Named turns come first, each shown by rows before and after it. Which turns, in which order, take the first row of each pair that follows to the second? Write the first one first, as in the answered first pair.
tad (before -> after):
[ -6   8  -8  -5 -21   3   6  -5   7  -6 -14   8  14  30   3  10  -1] -> [-14  16   6   8  -8  -6  16   4 -14  -1  10  -8  17  21   5   2 -16]
[  3   3  -1 -10  -3  13   6  -6  22   4   7   9  -4   3  -5  -3  -1] -> [-12  -1  -4  -3 -14   2   9 -10  15  -3 -11   2   3  12  -1   0  -2]
[-11  -4  11   8  -3  -3  -2  -7  -3 -13  -4  -1   8   5  13   5   0] -> [-5  1 18  7  8  2 -2 -1 -4 -6 15 -1  4 -4 12  0 -4]
Fak (before -> after):
[ -2  11  13   0  -9  -3  11  -5  -1   3   2   1  -1   5  -8  -2 -14] -> [ -6  10  14   2 -12  -4   8  -6  -2   1  -6   1   0   7  -5   0 -11]
[ 10  -3 -10  -7   4   4 -15   5  -6   1  -4   1  -5  -2   1   6  11] -> [ 14  -2 -10 -10   6   5 -10   5  -1   3   5   2  -6  -3  -3   4   7]
[ -5  -7  -4  17  -4 -16  15  -3 -16  -2   2 -12  13  -3  -1   0  -2] -> [ -4  -7  -4  17  -2 -16  14  -2 -18  -2   5 -12  13  -4  -1   0  -3]
[  1  -8   1  -2  -3   1   5  -5   4  -1   9   2   8   2  -6  -6 -12] -> [ -3  -9   1   0  -7   0   4  -8   4  -4   0   2   9   5  -5  -5 -10]
Vepat (before -> after):
[ 0 14  5  7  7 -5 -6 -2 -6  3 18  1 -5 -8  8 -2 -6] -> [ 13   7 -14  -9   1  -5  -6  -3   3   3  14   7  -9  -5  -1   3  -1]
[ -7  13  19   5   7   7  20  -2   9   6  23  -3   2  -1  -3 -12 -17] -> [ 11   1  -9 -19  -4   8  16  -5  26   4  11   8  -4   6 -14  -4  -8]
[  5  -1   0  -2   1   1  -2  10  -6   3  -6   7 -12  -7  -5   0   8] -> [  1   1   5   3   1   1  -2   9  -8   3  -7   6 -11  -7  -3  -1   8]
nop (before -> after):
[ -9   3   7  13   1  -5   7   4 -15   5   4 -25  -7   3   3  -6 -14] -> [-15   0   7  14 -12   3  10  -8   3  -1 -15 -15  -3  13   4  -2  -8]
[ 25  -9 -16 -20   2 -12  -9   0 -15   4   8 -11  -5  -4  -2   8   3] -> [  7  -4   4   2   4 -15 -16   1 -30   0  -2 -19   1  -5  13   8   4]
[ -5  -9  -2   4 -15  -2 -19 -12  -2 -10 -33   2   3   7  16   9  12] -> [ 18 -15 -25 -21 -13  -2 -11  -8  10  -3 -16   8  -5   5  -2   9   8]

(two turns a pair)
[  9   4  -1   1  -5   8 -30  -1  -9  -7  -6   1  -2   2  -4   4  12] -> [  7   7   0   4   2   0 -25   5 -22  -4   9  -8  -2  -3  -5   0   4]
tad, Fak
[  2  -4 -12  -7  -6 -12 -13   4  -6  -7 -15  -2  -5   3  -4   6   8] -> [ -2   0   2   2   0  -8 -20   5 -12  -7 -15  -2  -4  -1   3   5  10]
Fak, Vepat
[  6  -7   2   2   3  13 -36   2   2  -2 -19   8  -9  -1  20   6  22] -> [  0 -14 -13  -3 -14   6 -16  -9  16  -7 -31   8  -2  12  12   8  17]
tad, nop
[ 2  2 -6 -4 -9 -7  1  1 -7 -3 -5 -1 -5  5 -1  6 -1] -> [ -5   6   3   3  -6  -6   2   1 -10  -3  -4  -4  -2   4   3   4  -3]
tad, nop
[-1  0  0 -5 -6 13  4 -7 19  0 -4 10  3  4  4  0  1] -> [-1  3  4 -3 -1 12 11 -5 18  3  8  7  3  1  3 -4 -5]
Vepat, nop
[ -5   3   1   5   6  -8   7  12  -7  17  10  -8 -11  -9  -8   6  -6] -> [-11   2   0   6  -5  -5  20   2   9  14   3  -3  -6   0 -12   5  -9]
Fak, Fak
[-13   7  11  12   9  19  17 -14  26   6  12  11   8  -7   0 -16  -6] -> [-10  -4 -12   0  -8  10  20 -20  33   0  -8  13   9   5  -6  -9  -1]
Vepat, tad
[ -7  -2  14   0 -13  16  -8  -6   8   1 -18   7   5  15   3  -4   7] -> [ 14  -1   2 -14   6   6  -9  13 -12  12  19  -4  -5  -2  -7 -10  -3]
nop, nop
[ -4   2   4   2   9  -1  -9 -19  -1   3  -4   8  13   9  10   1   9] -> [ -1   0  -1  -3   6   0  -3 -21   8   3  -2  10  13  11   6   0   6]
tad, nop
[-2 15 11 17 10 -1 -9  2 -9  8  1 -5  4 -5 11  2 -4] -> [ 13   6 -10  -7  -2   7   2  -6  21   7  -3  11   1   4  -4   5  -1]
nop, nop
[-11   3  13   4   7   0  27  -4 -14   4  14  -8 -10   0   0 -15 -21] -> [  2 -12 -17 -19 -13   1  19 -12   7  -4 -16   7 -13  13  -8  -4  -5]
Vepat, Fak
[ 19  -7 -13  -9 -16  -8  15   2  10  -1  -9  10   3  10  -7   4   0] -> [  6  -4  -6   5 -13 -22  22   6  -9  -1  -2  -6   8   8  -4   1  -9]
tad, nop
[-8  3 18 11  0  8  8 -6  4  2  5  4  4 -2  2 -7 -7] -> [ -6  -1  13   5  -7  11   4 -11  12  -1  -8  11   4   4   2  -3   0]
tad, tad
[ 18  -4 -31 -14   4 -15  -1   9   3  13   3  -7 -10  11  -8   4  -7] -> [ 23   3 -14  -7  19  -5 -18  15  -5  17  12  -4 -15  -1   1   2  -1]
nop, tad
[ -8  -4  -6   9 -15 -15 -10   1  -2  -4 -13  -8   1  14   4  15   6] -> [ -1  -3  -6   8  -3 -18 -15  11 -16   1   3 -14  -3   4   4  12   4]
Fak, Vepat
[  0  -5  -9 -12  -6  -3  15   2  10  12   6   1   1   9 -13   4  -1] -> [ -8  -9  -8  -5 -13  -6   3  -1   3   5 -16  -1   3  14  -3   9   7]
Fak, Fak
[ -2  -3   3   2 -14  -1  13   5   0  -5   6  -8   5   0  -3 -10   1] -> [  2  -1   6   0  -9   3  10   8   0  -2  13  -6   3  -4  -3 -11   1]
Fak, tad
[  8  -2   1   0   2  10 -25  -3   8  -5 -21   1   7  -1   4   3  19] -> [ 20   1  -1  -7  15  11 -24   7   3   3   3  -2   1 -12  -1  -1  12]
Fak, Fak
[  1   2  10   2   4   6  -3  -6   2   0 -12   9  -1   2   6   4   2] -> [ 7  2 10  0 10  5 -8  0 -5  2 -4  6 -4 -4  6  4  2]
Fak, Fak
[ -5  11   5   4   4   6  15 -12   1  -3  20  -6  -1   7   0   5  -3] -> [  3   5  -8  -7  -2   7  16 -13   9  -4  15  -1  -2  11  -5   8  -1]
nop, Vepat
[ 3  5 14  1 10 12 -7  1  8  6  8  4 -6 -4  4 -2  3] -> [-14   1  11  11  -4  -2  -3  -4  -1  -3 -13  -5   3   5   9   2   3]
tad, tad
[ 11   1  -5   6 -11  16  17 -17  14  -1   7  11   7   5  -2  -1  -6] -> [  6   7   8  19   3   7   9  -5 -15   3  20  -4   6  -6   7  -4 -11]
nop, nop
[  8   0  -9  -3   6  -1  -1  11 -17   4   9  -4   3  -1   1  -5  -1] -> [  6  -5 -16  -6  -6  -2  -4   5 -10  -2 -10   0   4   7   2   0   6]
tad, tad
[  0   1  -7 -12  -9   0  20  -7  23   2   0   8   4  12  -6  -3 -10] -> [-15  -1  -3   2 -15 -11  14  -7   4  -4 -17  -3  10  16   4   1  -7]
tad, Fak
[ 6  7 11  6  7  7  0  2 10 -2 15  8 -9  5 -2 -9 -5] -> [-4  8 16 15  2  5  1 -1  7 -6  6  5 -4  8  3 -8 -4]
tad, Vepat
[ -9   1   4  -6   2  11  20  -7  13   6   6   1  -2  10  -5 -10 -11] -> [-19  -3   6   3  -5   6   2  -7   0  -2 -21  -3   1  15   7  -3   1]
Fak, Fak
[  8   2  -3   5  14 -14  -7  13 -22   6  12  -9  -2 -15   2  -2  -9] -> [ 25  -2 -12 -15   9   5  -4   4  12   7   9  12  -7 -10  -8   0  -2]
tad, Fak
[ -6   5   9  13   6   1   3  -3  -1   6   8 -13   4   6  -1  -1 -10] -> [ 4  6 11  7 11 11 -5 -3  7  9 11 -4 -1  1 -1 -1 -4]
tad, nop
[ 19   0   2  -9   6   5 -18   4   1   0  -6   8   1  -6  -2   7  14] -> [ 11  -2  -1  -3   4  -9 -19   8 -16  -2  -8  -4   4  -5   1   8  11]
tad, Fak
[-18  12  14  14   0   4   5   0   6  -3   5   2   2   5   3  -5  -8] -> [ 1  9  2 -3  4  9  5  3 17  2 17 10 -5  1 -6 -6 -8]
tad, Vepat
[-14  -2  -9   4  -6 -25  20   5 -12  -5   8 -13  12   5  -7  -6  -8] -> [-14   9  19  16  10  -9   5   8 -15  -1  18  -9   9  -7   4 -10  -4]
tad, nop
[ -3 -14 -20  -1  -4 -14   7   6 -25   0  10 -20  -5   3 -19  -4  -7] -> [ 14 -19 -29 -18  -8   2  -3   2  -3   0   1  -2 -12   4 -23   1   5]
tad, tad
[ 0 -3 -2 -2 -8 11  4 -5 14  2  1  6  5 -1  1 -4  4] -> [-9  1  9  9 -3  7  5 -2  0  3  6 -3  8 -4  6 -8 -1]
Fak, Vepat
[ -4  -6 -12  -2  -7 -13  11  -1  -3  -2  -3  -7   6   4  -9  -1  -6] -> [  5  -8 -12  -9  -8  -1  -1  -3   8  -3 -13   5   2   5  -8   3   5]
tad, Vepat
[-11   0  14   3   0  -1  13 -11  13  -1  -1  -3   8  -1   0  -6  -8] -> [ -4  -3   3  -7  -3  -1  15 -11  18   0   0   0   6   1  -6  -4  -8]
nop, tad
[ -4  16  11  21  -7 -12   7 -19  12 -12  -5   3  -3  -3   2  -7   4] -> [  1  16  11  22   1 -17 -10 -11  -6 -11  -5  -2  -7 -10   8  -5   9]
Fak, Fak
[-8 -3  0 -3  1 -5  4  6 -2  7  1 -5  6  7  4 -6  0] -> [-8 -4 -1 -4 -2 -3  0  4  2  6 -7 -2  6  9  5 -4  4]
Vepat, Vepat
[  2 -10  -4   0   2  -3  -7  -4  -8  -4  -5  -3   6   3 -10   1  -1] -> [  4  -7  -2   0   6  -3  -2  -3  -7  -1   6  -4   5   0 -12  -2  -6]
tad, Fak
[  0   3   6  -3 -29  10  -9 -20  10 -16 -34   5  15  13  10  -3   6] -> [ 12   4 -16 -15 -16 -18  20  -1 -13  -4  18 -18  11   1 -11 -14 -25]
tad, Vepat
[  8   8   2 -11  -1   8  -6  -6  14  -4   0   7  -5  -3   0  -1  -1] -> [ -3   5   0  -1  -6  -6 -12  -4  -4  -9 -16  -4  -1   1   6   2   2]
tad, Fak
[  6  -7 -11  -6   1 -10  -4 -11   8   4  -4   2   2  10  -8   4  -7] -> [  8  -7 -11  -5   7 -15  -9  -4  -4   6   2  -4   0   6  -7   3  -8]
Fak, nop
[ -3   1   7  11   0 -16  18   4  16  -1  16  -8   2   6  -4  -5 -20] -> [ -2  -2  -1   6  -6 -16  20   1  23  -3   7  -4   3  11  -7  -3 -18]
Fak, nop
[ 3  7  6 -1 13  5  1 11  0  1 -6  8 -5 -2 -3 -7 -5] -> [ -1   6   7   1   8   6   0   8   3  -2 -15  10  -4   2  -1  -5  -2]
nop, tad
[  5  -3  -6  -2  -1  -4  -9   5   4  -2 -14  -6  -5  -3   6  13  10] -> [ -4  -3  -4   3  -6  -7  -2   1   5  -4 -17  -9  -1   1   7  12   7]
tad, nop
[  7  -2 -17  -1   8  -8   2  -7  -8  11  12 -12   3  -9 -19  -4   1] -> [  9  -5 -23  -7   0  -2   3 -14   7   9   1  -2   3  -3 -21  -2   6]
tad, Fak
[ 23  -8 -32 -24   5 -14 -17  16 -24   1  -1 -10 -11  -5  -9   5   2] -> [ 23  -7 -36 -27   3 -17  -4  14 -18   3   7 -10 -10  -4 -15   2  -5]
tad, Fak
[ 11 -12  -5  -8   2   8  -5   7  -3  -3  -3   5   0   9  -5 -14  10] -> [  7 -12  -4  -3   2   4  -8  10 -10  -4  -6   1   1   9  -2 -13  11]
nop, tad
